[[114 122 131 115 140 140 133 140 114 111 119 143 138]
 [130 153 106 127 111 125 134 122 137 144 139 120 137]
 [114 148 118 124 120 136 132 127 132 133 143 130 141]]
->
[[130 153 106 127 111 125 134 122 137 144 139 120 137]
 [114 148 118 124 120 136 132 127 132 133 143 130 141]
 [114 122 131 115 140 140 133 140 114 111 119 143 138]]

[[110 132 134 104 104 152 121 158 116]
 [128 120 123 135 136 114 126 114 135]
 [131 137 131 124 123 141 132 142 120]
 [146 146 130 134 131 144 140 143 119]
 [120 134 132 113 111 150 126 153 118]]
->
[[128 120 123 135 136 114 126 114 135]
 [146 146 130 134 131 144 140 143 119]
 [131 137 131 124 123 141 132 142 120]
 [120 134 132 113 111 150 126 153 118]
 [110 132 134 104 104 152 121 158 116]]

[[145 146 134 138 140 133 145 130]
 [155 129 107 143 126 140 126 140]
 [128 127 129 134 138 116 132 115]
 [151 132 122 152 153 110 141 106]
 [112 115 120 113 106 140 111 145]
 [114 120 123 112 107 142 115 147]]
->
[[155 129 107 143 126 140 126 140]
 [112 115 120 113 106 140 111 145]
 [151 132 122 152 153 110 141 106]
 [114 120 123 112 107 142 115 147]
 [128 127 129 134 138 116 132 115]
 [145 146 134 138 140 133 145 130]]

[[127 140 129 125 126 123 131]
 [125 125 128 133 129 147 118]
 [121 105 127 127 132 128 128]
 [119 115 126 132 138 122 131]]
->
[[119 115 126 132 138 122 131]
 [121 105 127 127 132 128 128]
 [125 125 128 133 129 147 118]
 [127 140 129 125 126 123 131]]

[[132 125 117 110 121 137 142 145 142 136 134 122]
 [126 121 121 126 133 137 122 141 151 144 115 141]
 [141 113 140 114 129 112 116 138 138 144 140 127]
 [116 126 124 121 128 136 124 146 140 132 115 153]]
->
[[132 125 117 110 121 137 142 145 142 136 134 122]
 [126 121 121 126 133 137 122 141 151 144 115 141]
 [116 126 124 121 128 136 124 146 140 132 115 153]
 [141 113 140 114 129 112 116 138 138 144 140 127]]

[[129 126 123 127 122 126 131 126 120 130 123 135 125]
 [127 118 127 138 131 128 124 133 111 112 131 119 123]
 [124 131 133 121 136 127 127 140 141 116 133 134 127]
 [130 122 121 130 139 128 126 131 130 150 134 132 136]
 [123 121 124 139 119 124 123 120 135 129 130 128 127]
 [135 130 128 135 134 125 122 120 123 124 126 123 132]]
->
[[130 122 121 130 139 128 126 131 130 150 134 132 136]
 [129 126 123 127 122 126 131 126 120 130 123 135 125]
 [123 121 124 139 119 124 123 120 135 129 130 128 127]
 [127 118 127 138 131 128 124 133 111 112 131 119 123]
 [135 130 128 135 134 125 122 120 123 124 126 123 132]
 [124 131 133 121 136 127 127 140 141 116 133 134 127]]
---
[[133 126 112 124 132 126]
 [121 133 154 126 125 125]
 [129 130 128 102 134 110]
 [124 132 147 140 125 138]
 [129 127 124 109 131 112]
 [123 125 135 116 124 112]
 [131 124 113 152 125 147]]
->
[[133 126 112 124 132 126]
 [129 130 128 102 134 110]
 [129 127 124 109 131 112]
 [131 124 113 152 125 147]]

[[124 125 132 142]
 [130 127 115 133]
 [125 128 107 109]
 [128 129 119 104]
 [131 131 140 121]
 [125 127 145 109]
 [127 129 102 139]
 [131 128 114 103]]
->
[[124 125 132 142]
 [125 128 107 109]
 [131 131 140 121]
 [127 129 102 139]]

[[109 137 120 131 125 105 113 128 111 146 129 128 139 131]
 [107 123 115 141 121 101 113 121 123 131 142 119 135 126]
 [115 123 124 137 117 109 126 114 123 120 153 118 123 128]
 [105 130 130 123 144 112 125 122 139 157 132 116 135 138]
 [117 121 127 134 116 115 132 112 126 115 156 118 120 129]]
->
[[109 137 120 131 125 105 113 128 111 146 129 128 139 131]
 [115 123 124 137 117 109 126 114 123 120 153 118 123 128]
 [117 121 127 134 116 115 132 112 126 115 156 118 120 129]]

[[128 131 123 124 137 138 114]
 [122 125 135 138 127 134 125]
 [143 149 149 133 139 139 138]
 [120 121 116 125 132 135 111]
 [139 134 125 117 129 118 140]
 [130 124 132 129 118 116 144]
 [119 114 139 143 111 119 143]
 [126 126 137 137 123 128 135]
 [116 114 132 141 116 125 131]
 [142 140 136 123 129 120 147]
 [112 109 115 130 121 128 114]
 [129 129 150 144 121 129 144]]
->
[[128 131 123 124 137 138 114]
 [143 149 149 133 139 139 138]
 [139 134 125 117 129 118 140]
 [119 114 139 143 111 119 143]
 [116 114 132 141 116 125 131]
 [112 109 115 130 121 128 114]]

[[128 128 128]
 [130 155 112]
 [128 127 128]
 [128 128 128]
 [153 131 139]]
->
[[128 128 128]
 [128 127 128]
 [153 131 139]]

[[126 136 150 135]
 [130 114 118 126]
 [130 102 118 116]]
->
[[126 136 150 135]
 [130 102 118 116]]

[[123 129 131 140 135 132 112 106]
 [132 144 112 138 142 140 146 123]
 [132 139 125 125 140 126 138 121]
 [119 125 130 107 143 138 146 142]
 [150 117 147 115 146 147 149 140]]
->
[[123 129 131 140 135 132 112 106]
 [132 139 125 125 140 126 138 121]
 [150 117 147 115 146 147 149 140]]

[[139 118 141 126 126 130]
 [131 120 126 123 130 127]
 [150 123 129 127 127 137]
 [129 123 124 129 132 128]
 [117 124 126 129 134 132]
 [130 123 129 128 136 137]]
->
[[139 118 141 126 126 130]
 [150 123 129 127 127 137]
 [117 124 126 129 134 132]]

[[121 129 118 118]
 [107 122 124 139]
 [128 121 123 131]
 [123 137 123 113]
 [116 138 139 136]
 [155 117 130 122]]
->
[[121 129 118 118]
 [128 121 123 131]
 [116 138 139 136]]
